Small tables with named rows and columns. After each table, cells are looked up by row and column.

Table Rog
columns: Dok, Buv, Mosemaz, Mem, Nifin
Refeza: [129, 158, 161, 196, 176]
Radu: [169, 77, 198, 69, 65]
Mek: [56, 215, 55, 218, 221]
Gor: [116, 63, 206, 67, 64]
Nuz: [131, 74, 161, 92, 174]
Vil: [59, 210, 52, 219, 210]
Femosi: [106, 148, 89, 122, 113]
Vof: [66, 215, 47, 202, 202]
Gelesin: [172, 75, 183, 51, 75]
Defa: [89, 51, 50, 218, 56]
Bop: [114, 154, 107, 126, 128]
Migile: [123, 86, 168, 113, 147]
Gav: [144, 152, 186, 167, 142]

Bop, Mem -> 126
Refeza, Dok -> 129
Gelesin, Dok -> 172
Vof, Buv -> 215
Gav, Mosemaz -> 186
Mek, Nifin -> 221
Femosi, Buv -> 148
Refeza, Mosemaz -> 161
Gelesin, Mem -> 51
Refeza, Buv -> 158
Radu, Buv -> 77
Bop, Nifin -> 128
Defa, Dok -> 89
Gav, Buv -> 152
Femosi, Dok -> 106
Vil, Nifin -> 210
Defa, Mem -> 218
Radu, Mosemaz -> 198
Vil, Mem -> 219
Gav, Mem -> 167

Kis =
|  | Nurer | Fug | Sesuri | Biluda | Mevake | Sud | Gasiso | Fad | Valo | Sumam |
|---|---|---|---|---|---|---|---|---|---|---|
| Fot | 0.83 | -2.40 | -1.74 | -4.06 | -6.77 | -0.22 | -0.09 | 2.52 | -4.46 | 4.78 |
| Mag | -1.50 | -3.82 | -2.41 | 5.56 | -1.26 | 2.09 | -4.12 | -0.97 | 5.80 | 1.43 |
| Vopeg | 3.98 | -4.87 | -3.11 | 3.23 | 2.28 | 3.34 | -2.55 | 5.33 | 0.93 | -2.08 |
| Faz | 1.56 | -4.40 | -3.29 | 3.99 | 2.34 | 4.59 | -2.98 | 2.46 | 4.41 | -2.95 |
| Renik | 0.53 | -4.60 | -2.18 | -0.54 | -7.96 | 3.20 | -2.18 | -1.80 | 2.26 | 2.55 |
| Povuvo | 1.75 | -7.40 | -2.29 | 3.32 | -3.68 | 1.34 | -3.15 | -1.61 | 3.61 | 1.99 |
| Sodo | 4.93 | 1.06 | -2.94 | 5.82 | 1.01 | 2.24 | -3.38 | 4.97 | 0.72 | -1.21 |
| Rudeto | 2.34 | -0.23 | -2.01 | -4.35 | -7.81 | -1.18 | 0.79 | -0.78 | -4.32 | 3.41 |

Sumam of Povuvo = 1.99
Sud of Sodo = 2.24
Biluda of Povuvo = 3.32
Sud of Faz = 4.59
Fug of Povuvo = -7.40
Sumam of Renik = 2.55
Sesuri of Sodo = -2.94
Sud of Renik = 3.20
Valo of Fot = -4.46

Table Vuzer
         Zezini  Kononur   Tet
Danufi      758     9482  8627
Sadovip    4709     4380  4603
Sigad      6628     4141  6762
Vukip      7972     9498  3668
Suliz      8352     6970  1799
Kod        3989     4084  5324
Ver        6679     3899  4082

What is the Tet of Sigad in Vuzer? 6762
What is the Zezini of Vukip in Vuzer? 7972
What is the Kononur of Sadovip in Vuzer? 4380
What is the Tet of Suliz in Vuzer? 1799
What is the Tet of Ver in Vuzer? 4082
What is the Kononur of Vukip in Vuzer? 9498
What is the Zezini of Suliz in Vuzer? 8352
What is the Zezini of Sadovip in Vuzer? 4709
What is the Tet of Danufi in Vuzer? 8627
What is the Kononur of Kod in Vuzer? 4084
What is the Tet of Vukip in Vuzer? 3668
What is the Zezini of Ver in Vuzer? 6679
What is the Tet of Kod in Vuzer? 5324
What is the Zezini of Kod in Vuzer? 3989
What is the Tet of Sadovip in Vuzer? 4603

Table Kek
	Sosigul	Risuz	Kise	Kiv	Laton	Fefipo	Pek	Pir	Livi	Tinalef
Vaguge	113	86	148	153	102	158	173	51	91	149
Peku	113	98	106	142	165	80	100	69	114	128
Mik	113	85	146	169	113	148	165	49	92	160
Nofot	116	139	96	86	95	102	93	188	131	93
Zok	114	122	92	111	163	70	89	111	144	109
Dit	113	97	106	139	163	80	100	69	115	131
Gosilik	114	103	130	118	104	137	127	75	99	117
Bura	113	92	136	140	114	130	137	61	98	134
Rad	119	137	121	86	84	153	113	162	106	94
Fali	118	140	93	85	98	94	90	191	139	93
Fer	115	105	145	108	87	166	163	76	92	114
Kezad	116	140	95	86	95	103	92	185	131	94

Fefipo of Peku: 80
Sosigul of Rad: 119
Pir of Mik: 49
Laton of Mik: 113
Kise of Vaguge: 148
Laton of Gosilik: 104
Tinalef of Nofot: 93
Pir of Vaguge: 51
Fefipo of Fali: 94
Livi of Rad: 106
Kise of Fali: 93
Pir of Bura: 61

Bap:
cols = Dokuv, Kinuka, Kuzu, Tuk
Lipazu: [50.54, 60.10, 54.16, 46.37]
Vutasel: [56.73, 29.29, 57.95, 44.07]
Zasoruf: [47.32, 65.43, 58.17, 45.45]
Tatam: [42.97, 36.88, 59.32, 54.52]
Natadip: [38.74, 69.35, 64.48, 33.72]
Lag: [38.06, 71.98, 66.85, 32.69]
Zan: [43.88, 69.39, 62.92, 40.41]
Dugire: [49.96, 59.45, 52.42, 52.41]
Likubit: [40.94, 37.45, 57.68, 55.82]
Lezenol: [68.49, 15.98, 58.29, 41.68]
Parubu: [48.57, 63.68, 57.16, 44.72]
Vez: [41.21, 72.75, 66.08, 37.77]
Tomo: [44.56, 68.23, 62.26, 39.90]
Rik: [39.13, 75.49, 68.85, 34.64]

Kuzu of Rik: 68.85
Kuzu of Vez: 66.08
Kuzu of Lezenol: 58.29
Dokuv of Dugire: 49.96
Dokuv of Natadip: 38.74
Tuk of Likubit: 55.82
Dokuv of Tomo: 44.56
Kuzu of Vutasel: 57.95
Dokuv of Parubu: 48.57
Kinuka of Tomo: 68.23
Row with the largest Kinuka: Rik

Table Mepeg
,Kezeg,Moko,Bol,Fug
Luk,58,-52,-54,58
Mosotek,36,-32,-35,36
Suzus,1,18,-4,1
Kasadas,49,-44,-30,49
Nezas,-15,26,28,-15
Pog,60,-37,-29,60
Tav,40,-38,-30,40
Pazato,10,-8,-15,10
Megug,-5,19,20,-5
Gokide,14,1,-15,14

Moko of Tav: -38
Kezeg of Kasadas: 49
Moko of Kasadas: -44
Fug of Pog: 60
Fug of Mosotek: 36
Bol of Pog: -29
Bol of Mosotek: -35
Fug of Tav: 40
Moko of Pog: -37
Kezeg of Suzus: 1
Bol of Kasadas: -30
Fug of Luk: 58
Bol of Suzus: -4
Moko of Pazato: -8
Row with the largest Kezeg: Pog

Zuv.tsv
	Tenu	Leride	Kuzab	Zivo	Nufibeb	Zesiva	Rimome	Pumun	Keb	Dod
Nugavun	43.1	83.4	55.5	69.9	65.9	69.6	69.1	69.1	88.5	86.7
Vufirer	23.5	80.7	49.9	69.6	61.2	69.2	69.8	68.7	71.7	92.6
Nek	86.5	56.9	85.3	69.3	74.9	69.4	65.3	69.3	56.3	62.3
Feganeb	85.2	65.6	81.7	69.9	76.2	69.9	64.2	69.4	76.0	69.0
Tudazen	24.0	84.4	45.8	69.5	59.8	69.1	71.9	68.8	76.6	91.2
Mamum	46.4	76.6	60.0	69.6	66.2	69.4	68.6	69.0	75.4	83.2
Dov	89.4	54.9	89.6	69.4	77.1	69.6	63.4	69.3	56.4	63.1
Visu	57.6	72.7	57.9	68.8	63.0	68.8	74.6	69.3	63.4	67.8
Fale	75.7	64.7	80.6	69.8	75.3	69.8	63.7	69.2	71.3	72.7
Pipago	74.4	76.7	53.1	68.4	61.2	68.5	80.7	69.8	70.6	54.0
Gimu	45.1	69.8	77.3	70.6	75.1	70.3	57.1	68.6	76.8	97.7
Lan	59.8	72.2	52.4	68.2	58.9	68.2	79.9	69.5	55.9	59.0
Filori	97.5	59.8	92.8	70.1	81.3	70.2	60.4	69.5	75.2	66.6
Givubi	85.5	65.3	87.5	70.3	80.0	70.3	60.2	69.3	81.6	74.2

What is the Pumun of Filori in Zuv? 69.5
What is the Kuzab of Fale in Zuv? 80.6
What is the Zesiva of Vufirer in Zuv? 69.2
What is the Zesiva of Visu in Zuv? 68.8
What is the Nufibeb of Feganeb in Zuv? 76.2
What is the Pumun of Mamum in Zuv? 69.0
What is the Kuzab of Vufirer in Zuv? 49.9
What is the Nufibeb of Lan in Zuv? 58.9
What is the Keb of Tudazen in Zuv? 76.6
What is the Zivo of Feganeb in Zuv? 69.9
What is the Leride of Dov in Zuv? 54.9
What is the Nufibeb of Vufirer in Zuv? 61.2
What is the Pumun of Pipago in Zuv? 69.8
What is the Kuzab of Givubi in Zuv? 87.5

